Each row is where one point has got to under a steady rotation. How many steps took it there?
The counts run from 0 to 1013.
-15 -4 31 38 17 12 -12 28 -15 16 15 30 -19 28 23 -20 27 -22 -8 2 -30 -22 14 -12 -30 -4 1 -24 25 31 -3 2 -10 -15 7 -6 -27 1 -22 30 5 49 -9 -10 -8 10 14 18 -53 0 -6 -> 778
-21 -35 15 12 8 34 -26 0 -26 20 30 -1 1 8 14 -12 24 -20 25 -4 4 -1 -15 -18 48 0 27 -1 41 16 -5 31 -15 -14 21 -20 -33 -9 16 21 -4 18 15 9 -3 14 36 20 9 -14 5 -> 207
39 11 -20 7 3 9 1 -17 14 8 4 -13 14 30 15 52 -13 -15 -12 -2 -8 -19 0 -8 0 8 -9 18 -3 33 25 7 -8 44 -22 -64 -9 -3 1 -17 -17 -3 -10 1 -28 13 -3 -8 1 -5 6 -> 554
33 17 -10 -10 25 -30 -28 14 -13 15 -12 1 4 18 14 39 -4 -20 2 -3 6 -1 18 5 -25 4 -4 -24 6 26 3 -18 -38 33 -29 -66 7 -9 6 13 -12 8 2 15 -17 9 -2 5 8 8 -27 -> 38
-18 -22 -4 17 -17 -3 -33 -12 -28 -22 39 4 29 5 -2 19 -31 -23 -11 23 -16 -16 24 -33 -5 17 17 21 12 40 2 -6 -10 35 18 -7 -32 0 -4 30 4 1 18 13 -25 14 -16 25 17 -25 14 -> 198
24 -13 34 -31 8 -26 -14 10 -20 36 -8 -27 15 41 18 8 37 -21 0 2 6 -22 18 1 24 25 10 -27 -13 -7 -11 3 -33 -10 13 -20 -52 8 -6 8 -22 -15 6 -18 6 -2 31 -21 -12 0 -11 -> 288
13 8 11 7 6 -21 10 20 -29 3 -4 3 -26 50 27 30 2 -3 -13 -10 -16 -12 24 -32 -28 31 -28 -14 -8 -27 46 -15 -17 -14 6 -14 2 9 14 -23 -11 21 -18 -18 11 21 18 13 -6 11 -22 -> 679
5 3 12 0 -4 9 18 -27 3 -2 -1 -22 33 31 3 29 16 -6 24 -23 3 -11 -3 -7 40 26 25 26 15 32 44 18 -11 32 -8 -21 -26 2 26 4 -14 29 14 3 -32 11 0 -2 14 6 19 -> 1008
-6 -12 -13 -33 16 -27 -22 -13 -12 20 1 -15 11 3 -7 33 14 -25 17 -13 -19 -13 19 -2 -14 4 29 -8 26 26 -4 -18 -38 -3 -7 -56 -14 31 18 48 -5 1 12 4 -7 17 12 -18 37 -20 -11 -> 142
9 -24 -1 -9 -5 -33 -36 16 -38 22 -2 -16 31 4 6 0 36 -7 23 -5 10 -27 -9 -4 16 -4 10 14 -1 24 0 -4 -21 -1 7 -50 -40 20 -1 34 13 -31 10 25 -8 12 18 14 34 -30 0 -> 806
22 0 -6 8 23 -23 -41 21 -30 16 -17 8 -12 -3 31 15 -7 -29 10 9 13 -3 19 -1 -15 10 -22 -36 12 3 2 -10 -20 13 -12 -58 6 4 11 12 -5 5 3 12 -8 20 8 15 12 17 -52 -> 39
21 -11 -15 24 -15 -11 -19 8 -19 8 28 10 8 10 -6 10 16 -2 8 -18 -14 -9 -18 -21 -34 -24 23 34 0 60 32 5 -10 0 5 -37 -28 3 -4 20 23 -2 -22 16 -14 28 -10 21 -3 -19 18 -> 942
-12 2 4 -6 27 -19 -3 15 8 1 -24 27 52 25 6 8 19 -37 1 -1 -8 -10 22 24 20 31 37 -40 43 21 -3 -8 -7 19 -32 -9 -29 19 -20 23 -19 14 25 6 -2 14 19 4 -17 -30 4 -> 707
29 -10 -15 11 -17 -26 1 -1 -1 -21 25 -3 34 20 9 14 -22 -16 -11 19 -26 -16 38 -34 -16 11 24 29 -4 36 34 18 -5 26 -10 15 -14 -5 -25 4 7 -10 3 24 -39 -8 -32 9 -18 2 7 -> 757
16 -11 6 -1 -21 -39 -25 11 -27 -19 33 -12 10 2 17 8 -26 -8 -10 23 -2 0 36 -41 -38 11 9 19 -29 17 9 31 -39 23 15 1 -27 3 -5 22 12 -32 3 -10 -20 21 -8 18 26 14 -8 -> 930
-3 -15 31 4 -9 22 -7 22 -15 2 9 11 14 18 5 -9 27 -15 16 9 7 5 36 -40 -2 34 43 6 15 27 35 57 -21 4 15 27 -21 6 5 -3 -10 2 11 -9 -33 7 14 16 17 -10 18 -> 478
15 -1 -25 11 27 21 7 17 -13 45 -30 -4 -7 54 22 22 20 -39 16 -15 -16 1 -5 -3 25 -1 -6 -18 5 4 23 14 -25 -7 -11 -33 -17 1 20 -9 -17 32 -4 7 -40 -3 6 -6 -47 7 20 -> 244
-2 -30 29 4 -1 20 -11 5 -20 10 49 -6 -25 15 21 0 10 -14 -3 -8 2 7 25 -49 -2 21 18 6 12 9 19 36 -34 -18 46 2 -13 -9 25 4 -7 17 2 -36 -7 21 12 16 18 13 -5 -> 723
21 -16 -21 15 3 -26 -48 38 -35 25 19 19 2 32 11 7 14 -27 -18 10 -7 -11 11 -10 -31 -12 0 -6 1 10 -7 -7 -17 -3 4 -52 -26 -13 -10 2 13 -32 1 13 -8 -3 5 9 -15 -32 -7 -> 352
8 -4 -8 11 23 8 -36 13 11 0 -1 19 36 15 0 2 14 -20 9 13 15 3 -8 14 26 13 21 -9 29 49 -9 33 5 35 -25 -36 -22 -18 -18 8 0 -14 16 32 -26 -6 27 6 11 -34 1 -> 664
12 -28 -3 -21 -5 0 -17 -3 -1 21 25 -21 8 6 19 17 32 -17 35 -3 24 14 11 -2 42 10 37 16 20 25 18 51 -38 7 7 -35 -24 -4 18 18 -10 -17 14 -1 -8 19 42 -8 34 10 -25 -> 30
2 -9 17 8 -7 -47 5 -2 -18 -19 15 -21 21 1 17 28 -21 -21 -9 18 -8 -20 9 -16 3 47 7 4 16 2 28 -21 -6 -4 2 -12 -38 30 -17 16 -4 -14 9 -11 45 36 22 15 8 5 -37 -> 505
-43 -16 -2 51 -14 16 -1 22 -22 -28 1 19 2 25 24 -17 -30 -23 15 16 -7 -6 6 -36 20 39 -14 25 18 12 33 24 13 -2 25 12 -22 9 -10 15 9 12 3 0 8 28 13 43 -11 4 20 -> 126
0 6 -21 8 -4 -30 18 -5 -4 -26 -2 7 -9 48 6 54 -20 -5 -11 10 -19 -9 52 -5 -37 26 3 5 17 6 43 -13 -21 19 -20 -16 0 3 -1 14 3 13 -13 -22 4 23 -7 13 -21 18 0 -> 192
16 -19 -14 -14 17 -45 9 -2 9 14 -13 -23 9 23 37 5 11 -42 9 29 -11 -7 16 11 29 20 23 -1 17 -6 7 -3 -13 -20 -18 -7 -17 19 -36 26 -12 -14 7 1 39 21 39 -3 -23 17 -28 -> 639
-26 -23 26 27 1 -36 -33 31 -51 -16 14 12 11 12 11 -15 -5 -28 -1 21 -11 -7 38 -16 -19 18 16 -20 8 0 -9 -18 -8 -20 24 12 -36 2 0 57 10 19 16 -1 7 7 -2 36 -16 -6 -11 -> 642
38 -13 -10 -15 -11 -2 -11 -33 2 3 46 -22 -2 18 19 66 -3 -7 -1 2 -11 -20 56 -23 0 13 2 35 17 11 32 -1 -19 -3 4 -27 -6 -22 6 -18 13 -34 9 -6 -10 6 4 -4 20 -5 -16 -> 339
-8 -15 -11 11 13 -35 7 34 -28 9 -9 2 -10 44 29 -22 18 -34 -4 14 -9 2 -13 -13 29 26 5 -5 3 -21 22 26 -8 -22 0 5 -27 23 -14 5 -9 17 -3 -8 35 21 47 10 -31 14 -14 -> 816
8 -25 6 4 10 -34 -18 7 7 -1 13 -10 15 18 21 -14 16 -39 -2 26 -2 -2 7 1 38 28 13 -4 25 7 -6 -6 0 -13 -33 -8 -11 -4 -40 13 -21 -12 17 25 52 5 44 8 -13 -2 -39 -> 393
2 -19 11 7 0 33 11 6 12 5 19 8 3 2 40 -19 -12 -18 9 26 -31 -25 11 -49 23 14 13 31 15 28 20 46 7 5 4 29 -14 11 -30 12 3 9 11 16 -37 5 20 -5 -4 -23 10 -> 23
5 -25 -19 9 2 -8 -35 0 -7 22 31 -25 -19 5 11 21 14 -4 -8 -14 -20 -22 -2 -21 -20 -11 -9 14 14 34 2 -9 -19 -15 7 -68 2 -1 -13 17 11 -19 -10 2 15 36 13 -3 17 -23 -8 -> 278
5 -17 14 18 7 19 -4 -25 -20 -1 -6 -9 8 -11 41 31 -40 -39 11 7 -10 -19 46 -35 7 36 -31 8 28 -4 27 -15 -9 -3 6 -4 13 11 23 -8 4 17 13 5 -45 17 -26 21 6 2 -29 -> 513
19 -16 -28 36 8 22 4 20 10 18 9 5 1 7 29 -21 27 -44 21 21 -1 2 -18 -12 28 -11 32 16 17 30 19 37 12 -8 -20 -4 -23 -4 -13 7 -1 6 2 30 -25 -3 20 11 -49 12 -5 -> 312
5 -24 -3 -12 12 -25 -19 16 -17 20 -3 -10 55 14 -4 -21 43 -33 3 -17 -14 -14 -2 -11 11 5 41 7 1 36 6 -7 -24 -9 -32 -19 -16 6 -23 19 -21 3 7 38 -12 0 -20 7 -2 -33 22 -> 633
-4 0 15 7 -6 -4 21 -29 21 -29 0 0 26 8 6 36 11 -1 23 -5 -3 -20 56 -2 8 41 4 24 39 24 33 -6 1 19 -27 10 0 11 -13 13 5 0 14 -12 0 27 5 14 20 -18 -16 -> 966
16 -4 -14 27 4 16 -31 3 -30 12 2 -10 -1 6 27 39 -17 -30 32 4 30 -1 11 -13 19 17 -21 -9 25 4 23 6 -3 11 22 -59 -9 -6 33 3 -3 -6 12 9 -32 18 0 26 10 25 -39 -> 556
-15 12 7 16 -11 3 -9 6 -22 -29 -37 9 1 15 15 16 -46 5 9 5 -12 -25 39 -25 -4 26 -54 8 5 25 33 24 0 32 -13 -22 14 12 -10 9 0 9 -2 -5 -29 26 -3 12 34 -12 13 -> 863
11 -24 14 10 -2 36 -10 -18 -15 1 38 -18 -7 -23 37 2 -29 -42 8 31 -13 -11 7 -49 24 10 -10 16 29 6 10 26 3 -9 29 7 -4 8 -4 8 -14 21 7 7 -21 20 27 13 11 0 -43 -> 268
4 -16 -11 15 4 -35 -1 26 -44 2 17 29 -16 10 25 -25 -4 -26 -16 19 -31 -13 18 -41 -25 18 -12 13 -4 -4 20 -14 0 -31 -8 13 3 11 -14 10 13 21 -15 24 19 18 11 27 -23 -2 -24 -> 187
